In the rows, zero is written as 128.
Each path is a new rotation, seen through one point. The rows after it are directions, each followed by how far the rotation turns it, in deg/step (0 if it stays put).
Each turn is a multiple of 5 degrees from 10 to 175, or 0.
Each row of a path follows its step; steps can be skipped.

step 0: [139 128 133 118 118 133 115 142 120 136 128 143 134 115 116 129 113 121
 133 124 140 133 133 127 143 135 118 135 139 128 135 140 133 126 122 134
 122 137 130 137 106 140 137 130 135 133 128 136 135 135 123 120 119]
step 1: [127 116 123 118 127 135 133 124 145 130 140 144 144 114 109 132 135 124
 128 114 130 130 134 129 127 128 137 113 127 109 124 122 126 131 131 131
 120 134 116 126 120 120 131 129 118 129 113 134 125 124 116 140 132]
step 2: [127 114 123 116 132 133 147 129 138 116 132 123 129 143 121 136 136 136
 121 128 129 129 126 138 121 119 134 123 142 125 126 144 131 126 118 122
 141 119 128 130 139 135 118 120 111 139 137 139 129 136 116 121 137]
step 5: [142 130 123 129 124 135 139 143 117 130 127 141 132 141 127 121 115 139
 125 139 139 141 126 133 146 130 125 129 132 120 129 122 113 130 124 133
 128 131 135 140 104 121 113 135 139 123 128 130 130 130 133 120 132]
step 6: [136 120 139 125 140 116 135 137 130 131 116 136 140 113 123 122 126 121
 135 116 129 120 145 124 131 120 130 123 137 130 117 124 111 141 130 123
 122 134 121 134 110 135 125 119 122 131 119 129 108 125 119 124 130]
step 8: [130 129 123 137 120 134 132 127 143 136 116 121 117 138 126 137 116 126
 125 142 132 136 118 128 115 132 120 124 126 137 139 134 127 129 128 110
 143 133 130 112 124 139 133 124 117 141 142 137 134 124 123 120 112]
step 9: [120 123 135 138 117 120 117 132 134 120 134 135 129 138 130 121 121 124
 127 136 126 129 114 118 132 129 122 125 128 125 123 135 113 120 138 114
 118 120 134 113 132 119 146 130 128 130 103 118 134 117 129 128 119]
step 10: [121 129 123 133 134 134 132 129 131 111 134 148 124 143 129 118 111 136
 130 125 137 134 125 137 131 122 127 136 132 129 122 113 122 117 123 129
 127 100 124 140 120 131 128 140 133 129 129 115 120 132 138 136 136]
step 11: [137 132 118 128 135 113 136 129 119 117 115 129 118 125 136 122 133 122
 124 122 140 117 129 126 139 124 137 122 121 137 117 114 117 126 117 125
 129 135 129 138 112 127 122 126 124 133 127 152 113 129 143 132 124]
step 12: [148 119 144 112 134 115 125 124 125 122 127 138 119 126 126 133 131 126
 141 121 121 117 134 116 124 139 120 127 136 135 123 126 150 133 120 129
 127 140 131 129 134 132 144 127 126 121 129 130 112 130 127 120 112]
step 13: [138 125 125 122 119 145 119 116 133 131 136 139 121 116 123 142 124 131
 124 136 142 140 123 130 117 136 135 122 128 121 146 120 130 130 123 132
 128 142 137 115 125 137 140 148 123 137 136 126 129 129 121 125 122]
step 14: [123 115 112 133 118 133 121 131 137 116 136 129 140 123 115 118 124 126
 124 125 144 126 123 125 134 123 121 117 122 122 123 145 117 126 135 114
 141 132 133 123 129 127 146 121 111 130 130 128 138 120 126 119 138]
[131 129 131 127 129 130 128 130 126 129 128 126 128 127 128 131 130 127
 128 129 125 132 126 122 125 128 128 129 127 130 126 128 128 125 128 129
 134 130 131 124 130 129 129 128 130 130 131 127 129 129 131 131 122] : 80
[126 128 128 126 128 127 124 129 127 131 125 128 129 133 127 129 127 129
 129 128 124 124 126 130 131 129 130 127 126 127 130 126 131 127 132 132
 131 130 125 130 127 133 130 126 125 131 127 129 128 128 133 128 127] : 90
[123 129 124 129 130 126 130 124 128 128 131 127 128 129 127 128 128 127
 129 128 129 130 129 126 130 126 126 126 135 126 131 127 128 126 132 126
 131 130 127 129 132 127 127 129 130 133 128 127 129 126 128 126 124] : 60
[130 125 126 131 128 129 132 134 128 127 127 124 126 127 131 123 127 129
 125 129 127 126 127 127 130 132 128 126 130 129 129 129 129 125 130 129
 128 129 132 132 128 128 128 126 124 127 129 129 129 127 124 128 125] : 120
[129 128 125 127 128 131 129 131 128 126 126 132 129 127 123 129 127 128
 122 128 128 130 130 123 133 125 127 129 129 131 131 125 125 127 130 131
 127 127 125 126 129 126 130 126 126 128 127 124 130 128 130 128 130] : 80
[131 134 130 125 126 125 127 127 124 126 127 130 128 130 131 127 131 132
 125 128 129 129 129 127 130 130 127 128 129 129 126 124 128 131 128 126
 128 129 129 133 130 129 124 131 125 128 129 125 126 124 130 129 128] : 55
